In the rows, zero is written as 128.
One turn sends every row of this set to another row. A few are shown first. Where does it send the rows asked after them?
kod: [115 119 105 109 154  83 124 119 152 117  99 145 111 152 114 169 127 124
 101 151 125 118 131 115 153 108 136 131 156 132 139 131 184 127 156 118
 140 128]
Goveg: [159 133  59 123 102 108 139  86 133 116  98 125 151 130  76 156 122 124
 104 132 134 130 145 105 148 140 118 146 167 114 105 138 126 132 134 126
  90 114]
Puses: [133 126  97 160 104 134 120 148 110  95 105 152 156 145 136 161 107  97
 111 112 165 102 116 126 145 128 181 130 196 129 117 164 135 108 134 157
 128 102]
tov: [143 122  76 160 104 138 133 149 102  93 113 145 151 145 135 172 115  94
 127 125 180 106 114 123 153 123 170 129 190 126 114 170 130 115 132 154
 125  99]
zez: [108 101  93 114 136  86 111 133 138  94 109 141 123 137 137 120 131  91
 122 145 135 154 133 155 149 128 151 157 162 127 103 139 177 133 138 115
 126 134]
Mavev: [106 115  56 110 104 117 128 115 132  75 101 133 134 150 113 125 135 104
 112 129 147 134 129 122 151 143 127 169 147 121 100 119 123 144 123 108
 104 124]
rugib: [140 119 105 171 112 133 132 154  94  96 116 149 159 143 139 163 119  97
 130 126 155 108 131 129 153 128 169 112 188 123 107 171 135 113 131 155
 135 101]
Mutog: [126 115  84 121 141 108 155 115 119 111 116 131 122 161 104 176 146 133
 129 165 125 117 153 100 165 124 101 115 138 114 123 137 142 139 136 109
 135 118]
ridi: [167 128  85 137 116 108 156  89 117 118  97 121 143 121  84 160 143 118
 127 156 120 150 151 127 156 132 113 130 166 122  95 161 137 133 130 119
 114 122]
seg: [114 103  60 126 120 115 144 112 122  78 124 118 121 135 115 137 144  97
 139 166 138 149 145 121 150 148 128 133 141 116  85 148 125 136 125 110
 124 120]
menet: [146 126  84 168 103 132 135 154  95  90 117 145 155 140 134 167 116  88
 127 128 172  99 118 124 151 119 165 119 184 129 115 168 126 124 135 149
 124 100]
Mumo: [131 125 114 123 167  80 155 110 119 103 119 138 140 127 129 145 124 115
 120 176 116 131 163 153 150 117 124 130 151 112 111 127 164 128 128 126
 136 106]
miv: [121 114  98 140 127  85 138 134 110  85 125 135 132 134 122 121 146  78
 135 153 119 135 147 151 151 128 126 130 139 124  97 132 150 159 134 101
 121 128]
sofib: [131 112 112 119 157  87 144 131 126 114 102 149 125 152 109 170 140 127
 129 156 116 123 142 125 164 114 115 114 149 123 130 127 170 142 148 108
 140 126]
Tatil: [116 120  68 107 124 122 142 104 137 103  98 132 123 171 107 176 139 147
 104 151 141 116 139  92 163 126 106 143 147 120 129 132 135 130 132 114
 127 121]
zizab: [147 126  99 123 124  73 112 109 133 136 105 136 150 136 114 134 119 118
  91 132 127 141 156 140 148 112 133 159 183 121 122 154 187 128 146 138
 107 126]
rela: [132 129  90 164  97 143 126 143 105  90 108 144 158 149 134 164 115 101
 111 119 163 100 121 116 149 128 172 128 187 126 111 168 119 110 127 157
 127 100]
kotob: [143 128  84 162 102 129 126 154 101  94 108 150 158 149 138 163 114  91
 117 116 178  98 114 126 152 116 168 136 188 132 122 164 136 122 136 155
 122 103]
dud: [137 123  94 172 100 145 136 147  94  93 113 147 161 149 134 165 123 103
 123 121 159 102 129 121 153 132 163 120 187 125 106 170 119 114 126 152
 132 102]
tol: [111 136  76  95 144  97 132  92 155  92 101 135 133 140 118 144 101 128
  81 150 142 118 139 125 135 127 142 165 156 112 123 108 146 114 134 136
 117 101]
meba: [148 121  92 164 108 132 132 154  96  93 107 150 157 142 141 167 121  90
 132 125 171 108 117 137 157 115 168 125 189 131 115 171 139 120 132 153
 131 106]
suvi: [141 128  65 111 113  89 110  96 148 128 109 125 144 137  98 145 106 127
  85 125 141 129 151 105 139 129 135 160 179 114 117 145 158 116 145 144
  94 117]
Kidog: [137 124 107 168 114 126 121 155 102  98 113 153 159 143 139 162 112  92
 119 117 157 102 122 130 147 123 178 115 190 127 115 163 141 113 135 154
 132 103]
Baz: [119 128 108 106 164  76 132 114 141 103 107 150 140 134 130 136 104 116
  95 152 130 124 147 153 142 113 143 155 162 116 127 109 175 122 137 130
 124 110]
tizet: [160 131 110 142 127  79 139  99 114 132 114 126 145 124 108 146 137 106
 113 159 110 146 161 146 152 112 123 130 172 128 108 166 172 136 144 126
 122 126]
Fomo: [135 126  91 120 149 111 172  97 113  89 107 130 143 133 117 157 136 126
 127 177 127 131 160 140 158 133 110 136 144 110 103 127 129 128 114 119
 133 103]
sig: [142 125  87 166 110 124 126 153 103  98 119 144 154 140 141 165 112  87
 123 129 175 103 118 127 149 114 174 126 189 131 120 172 143 116 138 156
 132 104]
gub: [123 140  66 108 132 116 156  86 134  84 104 127 141 141 106 154 118 128
  96 160 139 115 148 117 146 134 117 152 143 110 110 111 111 124 119 127
 114  96]
fik: [ 95 121  68 117 112  88 105 119 150  89 128 127 116 144 125 115 116  88
  92 138 144 125 132 118 129 126 152 160 148 122 110 131 153 138 143 121
 108 121]
Rezim: [110 133  84 107 131 102 123 108 155 110  96 139 115 165 110 165 126 132
  82 143 136 107 128  99 153 110 127 149 150 128 143 125 155 134 150 119
 127 125]

Tatil -> kod
Goveg -> zizab
Now find these:
meba -> tov
dud -> Puses
Baz -> Fomo
zez -> seg

